array([[125, 134, 131, 126, 131, 128, 128],
       [117, 112, 151, 118, 139, 132, 120],
       [125, 150, 127, 125, 129, 132, 133]]) -> 112

array([[152, 120, 150, 106, 138, 141, 122],
       [102, 102, 128, 144, 123, 131, 115]]) -> 120

array([[110, 116, 107, 128],
       [118, 141, 118, 113],
       [128, 133, 132, 115]]) -> 141

array([[154, 115, 138, 142, 120, 144, 127],
       [139, 135, 139, 137, 116, 141, 129]]) -> 115

array([[120, 152, 120, 134, 137],
       [122, 154, 136, 124, 148]]) -> 152

array([[139, 152, 138, 131, 131, 110, 132],
       [134, 158, 134, 126, 127, 109, 126]]) -> 152

array([[128, 139, 134, 117, 126, 133],
       [113, 118, 130, 106, 127, 133]]) -> 139

array([[139, 115, 135, 114, 111, 141, 114],
       [128, 128, 125, 127, 128, 128, 127],
       [145, 110,  99, 112, 120, 142, 111]]) -> 128

array([[139, 126, 126, 156, 117],
       [113, 147, 130, 110, 117],
       [114, 128, 116, 125, 101]]) -> 147

array([[ 99, 107, 120, 116],
       [145, 118, 144, 134]]) -> 107
---
[[147 147 118 110 149]
 [109 130 112 130 113]
 [132 135 114 110 134]] → 109

[[106 115 105 134]
 [139 145 140 113]
 [134 140 144 107]] → 139

[[127 140 119 121 106 123]
 [121 129 124 109 129 120]
 [141 126 135 140 132 137]] → 121

[[128 128 128 132 130 132]
 [128 134 130 140 123 132]
 [130 106 116 145 140 135]] → 128

[[156 117 122 101]
 [122 151 120 129]
 [130 153 133 139]] → 122

[[123 130 129 131 109 128 135]
 [123 142 126 134 126 141 120]
 [120 130 131 105 114 134 135]] → 123

[[112 120 124 135 128 123]
 [136 140 130 122 127 129]
 [117 151 132 133 130 131]] → 136
---
[[143 146 148 117 146 148 142]
 [141 147 139 145 109 139 138]
 [111 129 147 107 122 128 142]] >> 117

[132 123 123 150 143] >> 150

[120 107 131 114 131] >> 114

[123 122 154 141 110 134] >> 141

[144 130 105 155 126] >> 155

[[121 132 136 113 131 121 129]
 [119 138 113 144 105 119 122]
 [124 127 129 126 137 124 130]] >> 113

[[109 140 109 140]
 [137 149 132 141]
 [127 150 121 129]] >> 140

[152 141 119 124 130] >> 124

[115 132  99 131 132 141 138] >> 131
---
[[149 139 127 136 106]
 [119 144 120 121 132]
 [112 144 119 120 133]] → 120

[[126 133 109 156 121 155]
 [122 141 149 127 110 145]
 [126 142 147 128 115 147]] → 149

[[103 144 144 115 118]
 [125 113 133 123 132]
 [104 156 128 151 127]] → 133

[[120 105 128 120 142 126]
 [152 123 123 133 101 132]
 [141 130 131 136 106 141]] → 123

[[117 109 147 108 102]
 [116 144 144 140 108]
 [139 127 107 152 131]] → 144

[[142 114 134 153 133 119]
 [134 138 117 132 150 142]
 [139 143 114 137 153 150]] → 117
---
[[119, 132, 136, 118, 136, 143], [133, 157, 130, 141, 152, 130], [124, 130, 126, 113, 133, 130]] --> 130
[127, 109, 112, 151, 132] --> 109
[109, 128, 127, 104, 121] --> 128
[109, 106, 152, 122, 99] --> 106
[[134, 133, 121, 119, 122], [122, 119, 102, 128, 126]] --> 119
[122, 102, 118, 107] --> 102
---
[105 124 151 125] -> 105
[135 107 103 145 135 142] -> 135
[154 131 105 149 143] -> 154
[ 98 115 143 156] -> 98
[147 150 112 115 152 140 131] -> 147
[152 135 143 141] -> 152
[157 153 151 151 102] -> 157
[117 115 107 148 137 150 132] -> 117
[113 138 140 155 124 144 137] -> 113
---
[110 146 150 124] | 150
[107 137 122 153 148] | 122
[115 117 109 101 114] | 109
[126 105 115 130 127 107] | 115
[115 128 135 151 131 119] | 135
[133 157 147 158] | 147
[136 156 121 113] | 121
---
array([[115, 136, 118, 126, 127, 115, 127],
       [123, 103, 131, 125, 104, 123, 131],
       [137, 112, 137, 129, 114, 141, 136]]) Out: 136

array([[129, 156, 125, 147, 128],
       [127, 140, 126, 135, 126],
       [133, 101, 125, 110, 127]]) Out: 127

array([[128, 126, 126, 130, 126],
       [132, 127, 104, 132, 112],
       [124, 124, 138, 125, 134]]) Out: 134

array([[141, 131, 122, 145, 122, 132, 156],
       [134, 122, 132, 135, 127, 127, 136],
       [107, 132, 123, 104, 133, 135, 133]]) Out: 133

array([[115, 133, 114, 133, 132, 151, 125],
       [119, 146, 116, 140, 126, 138, 124],
       [115, 134, 115, 145, 133, 142, 124]]) Out: 124

array([[112, 111, 132, 131, 130],
       [131, 133, 134, 117, 131],
       [120, 124, 150, 131, 148]]) Out: 148
---
104  145  153  138 Out: 145

136  138  134  149  133  129  152
121  132  141  123  140  136  118
120  138  144  114  151  147  108
Out: 118

138  145  149  140  153  136 Out: 140

156  116  114  148  150  151 Out: 148

139  103  150   99  137 Out: 137

130  134  135  125  129  122  114
110  112  107  126  124  139  130
122  156  151  111  124  129  128
Out: 111
---
124  128  112  121  152  120  118
131  130  135  121  122  120  128
130  128  130  143  136  120  126
131  128  140  119  136  120  153
134  137  134  121  109  120  121
152  143  134  121  119  120  128
146  121  127  136  145  120  137
-> 112

121  127  130  121  137  124  127  123  136  128
117  143  142  115  132  142  142  114  125  128
117  143  140  114  126  143  143  109  120  118
103  126  128  106  124  121  123  116  115  143
122  134  134  121  131  133  134  122  128  130
113  150  146  108  125  150  150  100  116  114
138  123  121  137  120  126  124  132  125  116
117  131  133  116  141  128  131  115  139  120
-> 130

118  117  131  112  147  119  138  121  124
138  139  125  144  110  137  118  135  131
119  117  130  112  146  119  138  121  125
114  112  132  103  157  115  143  118  123
114  112  132  104  157  114  143  118  123
119  117  130  111  147  119  138  121  124
-> 131

150  106  109  113  138  129  146  140  141  108
106  139  142  133  117  146  142  107  139  117
131  106  107  140  134  110  122  113  112  139
141  128  108  119  149  138  125  117  111  124
121  143  129  127  129  125  119  110  138  144
140  151  121  136  114  121  135  144  136  119
142  132  152  115  133  108  134  140  114  138
-> 109

136  127  128  125  133  123  126  122  129  123  125  134
127  129  129  128  127  127  128  127  129  128  129  129
134  133  125  117  125  120  141  118  131  123  147  129
129  133  127  126  129  127  130  128  127  128  128  130
135  118  123  131  136  135  128  138  116  126  122  122
133  124  124  129  132  134  132  129  125  115  134  127
125  128  127  124  127  129  128  127  128  126  126  129
104  120  133  129  118  148  143  147  118  128  121  141
127  127  129  130  129  130  126  130  127  129  125  128
129  132  130  128  128  132  133  130  133  131  127  132
129  127  127  128  129  130  129  128  127  124  130  128
-> 128
